[[-31  21   6  52   2]
 [-23  34   1  49 -10]
 [-28  26   5  51  -2]
 [-33  16   9  52   6]
 [-38 -12  16  44  25]
 [-35  11  10  52  10]
 [-38 -18  17  41  28]
 [-38  -6  15  47  21]
 [-26  30   3  50  -6]
 [-37   0  13  49  18]
 [-36   5  12  51  14]]
->
[[ 52   2 -31  21   6]
 [ 49 -10 -23  34   1]
 [ 51  -2 -28  26   5]
 [ 52   6 -33  16   9]
 [ 44  25 -38 -12  16]
 [ 52  10 -35  11  10]
 [ 41  28 -38 -18  17]
 [ 47  21 -38  -6  15]
 [ 50  -6 -26  30   3]
 [ 49  18 -37   0  13]
 [ 51  14 -36   5  12]]

[[-25   2  66 -11 -16   7 -44]
 [ -2  65  45 -21  -3  -3   2]
 [ 12  24 -11  32  44  56  36]]
->
[[  7 -44 -25   2  66 -11 -16]
 [ -3   2  -2  65  45 -21  -3]
 [ 56  36  12  24 -11  32  44]]

[[  4 -15 -31 -46  29 -26]
 [  5  -6 -55 -28  19  32]
 [ 11  -4 -50 -52 -17  13]
 [ 14 -38 -23 -25 -24 -47]
 [-64  -8 -24  22  -2  25]
 [-35   2  19  41 -26  10]
 [ 23 -53 -29  -6   0  41]
 [-24  -5  61   4  -2  36]]
->
[[ 29 -26   4 -15 -31 -46]
 [ 19  32   5  -6 -55 -28]
 [-17  13  11  -4 -50 -52]
 [-24 -47  14 -38 -23 -25]
 [ -2  25 -64  -8 -24  22]
 [-26  10 -35   2  19  41]
 [  0  41  23 -53 -29  -6]
 [ -2  36 -24  -5  61   4]]

[[  9  -3   6  -7 -21   5]
 [-42   0 -27  -3  49 -36]
 [ -5   8  -2  14  17   0]
 [  2   7   2  14   9   5]
 [ 28  14  21  22 -24  27]
 [ 14   6  10  13  -4  16]]
->
[[-21   5   9  -3   6  -7]
 [ 49 -36 -42   0 -27  -3]
 [ 17   0  -5   8  -2  14]
 [  9   5   2   7   2  14]
 [-24  27  28  14  21  22]
 [ -4  16  14   6  10  13]]

[[  3 -17   3  19 -32   4  57  -6  15 -27 -35  -3  -9  -5]
 [ -4 -17  -2  19  -6  -7  45   7  10 -27  19  -3  13  -5]]
->
[[ -9  -5   3 -17   3  19 -32   4  57  -6  15 -27 -35  -3]
 [ 13  -5  -4 -17  -2  19  -6  -7  45   7  10 -27  19  -3]]

[[  3   1 -52 -12  -3  -4 -43   0  43  17  26 -29  42 -29 -16  51]
 [  4 -10 -31   7  35 -15 -19   6  14   7 -13  15  57  -9 -19  19]
 [  7  -6 -21 -17  14 -37 -19   1  16  14   2  -6  66 -39 -27  30]
 [-21   7 -15  23 -17 -28 -18  -3  41   4  29 -20  39 -26 -12  36]]
->
[[-16  51   3   1 -52 -12  -3  -4 -43   0  43  17  26 -29  42 -29]
 [-19  19   4 -10 -31   7  35 -15 -19   6  14   7 -13  15  57  -9]
 [-27  30   7  -6 -21 -17  14 -37 -19   1  16  14   2  -6  66 -39]
 [-12  36 -21   7 -15  23 -17 -28 -18  -3  41   4  29 -20  39 -26]]
